(in the rows, 128 means zero)
The rows of R fall into 3 groups, and each row is roughly a mix of its group's hidden directions; one row fits no group.
R, 114 rows:
[[105 127 160 190 146 146 134 116 134 141 110]
 [ 99 124 118 137 129 156 160 103 169 137  88]
 [132 151  94 142 119 110 164 181 109 118 131]
 [140 145 178 145 117 130  96 117 111 171 138]
 [154 161 149 130 132 125 100  88 128 174 135]
 [126 133  90 113 154  98 133 152 107  80 143]
 [133 108  79 101 138 131 166 130 125 127  87]
 [142 117  69  98 142 121 160 102 130 117 125]
 [121 122 178 138 154 166 145 152  97 119 124]
 [120 138 170 140 109 127 103 149 106  97 171]
 [145 152 106 113 123  79 115 156 142 128 169]
 [153 116  99 123 143 114 170 139  85 141  99]
 [150 110  84 101 120 110 120 103 173 120 143]
 [102 117 104 106 124 105  86 138 149 154  91]
 [102  91 130 135  97 143 135 132 154 157  85]
 [127 147 112 109 111  74 125 173 127 128 151]
 [147 131  64 131 112 111 149 152 151 116 140]
 [ 95 116 163  98 150 128 145 108 109  86 121]
 [117 109 112 160 142  83 124 125 131 115 179]
 [148 124 136 174 148 153 145 111 162 138  92]
 [178 165 143 120 146 138 140 161  98 117 132]
 [154 131 171 129 150 156 143 138 158 133  85]
 [103 137 135 110 170  95 124 124 109  96 166]
 [ 91 124 111 121 155 109  87 124 115 144 171]
 [114  88 119 130 106 118 172  92 160 126 124]
 [144 142 127  78 114 119 121 150  75 119 138]
 [100  72 119 126 127 135 136 142 138 160  91]
 [110 145 143  97 153  75 137 128 105 117 157]
 [154 125  89 101 148  98 152 143 133  98 159]
 [130 123 184 164 133 152 101 143 107 142 118]
 [104 110 120 146 138 147  88  89 152 161 142]
 [129 120  93 147  90 170 119 114 157 144 103]
 [130 124 167 178 101 125 137 130 125 120 171]
 [135 151 120 112  84 133  89 166  99 137 137]
 [130 126 187 158 145 137 104 127  91 136 129]
 [120 139 128  80 121  93 107 146 122 121 174]
 [116 139  86  77 127 129 111 130 150 108  96]
 [132 126  79  93 114 139 163 105 146 121 102]
 [ 84  94 116 145 136 100 108 155 151 108 145]
 [158 149  96 173 100 116 146 152 125 118 108]
 [108 141 149 115 125 169 142 109  80 133  96]
 [161 160 112 135 111 110 131  77 140 134 158]
 [133 131 152 167 162 132 139 106 136 124 181]
 [115  72 144 121 160 126 117 109  89 133 140]
 [149 151 100 138 159  85 138 171 124 133 137]
 [116 106 115 135 136 142 109  72 166 154 120]
 [149 152 141 120  93 148 107 171 119 132  88]
 [152 111 136 169 150 127  94 143 134 118 175]
 [129 109 171 101  87 167 136 138 132 138 110]
 [138 137  82 134 119 124 181 111 125 122  94]
 [113 108 158 169 123  97 107 160 107 151 137]
 [123 105 112 139 133 148 116  69 159 156 123]
 [138 154 123 142 113 116 109 196 112 137 137]
 [134 106 149 139 109 170  77 110 147 146 123]
 [158 137 122 120 106 115 143 193 110 127 111]
 [124 174 157 136 115 159 121 141 164  98 113]
 [ 96 132 114  83 106 167 139 112 143 136  98]
 [132 121 142 153 144 140 133  72 174 116 131]
 [ 92 152 115 184 113 112 135 104 122 148 121]
 [146 132 101 159  77 123 163 135 116 108 113]
 [123 104 126 146 150 117 124  87 143 140 185]
 [175 161  96 127 151 103 118 109 153 132 139]
 [111 113  94 109 134 146 119  86 175 121 148]
 [102 127 122 156 163  99 106 136 154 104 166]
 [137 142 184 151 113 127 106 144  91 143 146]
 [160 150 105 124 142 118 138  74 132 130 166]
 [113 124 162 114 117 150 134 127 127 102  66]
 [162 133 117 162 106 133 133 110 183 140 113]
 [163 102 141 142 142 164 126  80 117 123 105]
 [164 140  88 126 131 112 178 126 102 118 112]
 [153 109 108 124  89 127 163 123 160 150  95]
 [154 105 128 118 134 139 173  84 159 136 110]
 [137 112 170 153 148 162 124  91 110 133 102]
 [123 139 150  86 185 120 100 121 139 132 127]
 [149 159 133 114 181 128 127 145  85 127 118]
 [134 184 170 137 121 142  96 140 140 128 111]
 [143 150 169 153 100 158 125 165 116 105 126]
 [120 117 151 101 156 151 119 166  82 129 107]
 [129 163 160 116 100 142 109 157 108  86 135]
 [139 135 155 122  90 130 137 193 127 129 116]
 [ 87 129 151 131 166 146 150  80 126 124 121]
 [117 111  94 141  68 112 144 110 144 120 111]
 [126 124 138 172 126 107 109 172 168 139 144]
 [102 112 145 166 147 163 102 117 163 133 149]
 [148 137 145 132 146 140 128 112 121 190  91]
 [101 155  92 111 101 135 166 157 121 131 105]
 [124 134 114  91 189 124 102 128 106 121 142]
 [164 167 160 122 139 154 141 133  87 136 113]
 [122 123 144 119 145 161 152 173 105 114  87]
 [109 142 132 147  92 177 110 129  97 149 108]
 [125 141 104 120 122 147 143 119 180 133  77]
 [117 143 137 175 130 165 141 127  79 132 115]
 [153 134  92 101 125  90 147 167 128 109 147]
 [113 134 126 135 121 108 131 193  91 126 150]
 [158 133 112 140 158 154 117 123 137 172  85]
 [139 122 156 125 165 165 149 119  82 108 122]
 [182 107 133 177 151 123 133 115 119 116 127]
 [149 165 168 108 138 149 107 134  85 125 137]
 [ 92 158 113 132 118  90 118 160 120 132 168]
 [100  93  98 138  96 101 119 120 171 133 129]
 [106  95 150 141 158 156 133 103 156 151  98]
 [128 128 105  89 115 138  80  97 128 162 134]
 [116 154 120 151 102 114 111 182 103 137 153]
 [ 99 137 156 158  96 141  98 147 141 162 108]
 [119 159 145 142 153 146 100 111  93  84 120]
 [127 104 113 140  89 120 164 173 129 152 109]
 [ 88  86 106 165 111 120 151 107 145 136 127]
 [132 146 158 167 119 139 116 188 130 128 135]
 [106 142 155 125 141 143 120 153  78  94 104]
 [129 123 176 147 164 137 117 146  89 155 137]
 [121 101  68 116 145  88 140 127 127 114 135]
 [158 139  92 158 174 115 139 132 124 154 149]
 [134 156 134 163  79 124 138 129 169 124 106]
 [109 135 170 148 110 133  79 154 118 152 138]]
One row of each group comes first, with its name. Which group is each row after those in?
[149 155 139 155 145 142  96 132 127 134 185] -> (3)
[131 102  83 120 169 119 165 133 119 135 102] -> (127)
[138 104 167 112 119 145  81  96 145 145 115] -> (88)

[162 148  95 157 118 117 157 158  94 124 140] -> (3)
[ 83 142 155 182 147 127 121 132 126 138 147] -> (88)
[147 160 128  87 143  89 127 137 120  97 158] -> (3)
[114 129  92 128 131  78 112 150 124  89 150] -> (127)
[138 129  82  86 122 120 163  97 134 115 112] -> (88)
[175 162 133 163 100 143 125 154 143 123 112] -> (3)
[136 156 162 131 112 142  87 179 133 130 127] -> (3)
[127 157 135 134 107  86 122 169  86 137 137] -> (88)
[101 128 163 135 135 120  84 157 116 105 163] -> (127)
[104 102  85 110 139 109 116  97 125 161 154] -> (3)
[166 135 156 149 166 155 142 148 150 152 112] -> (3)
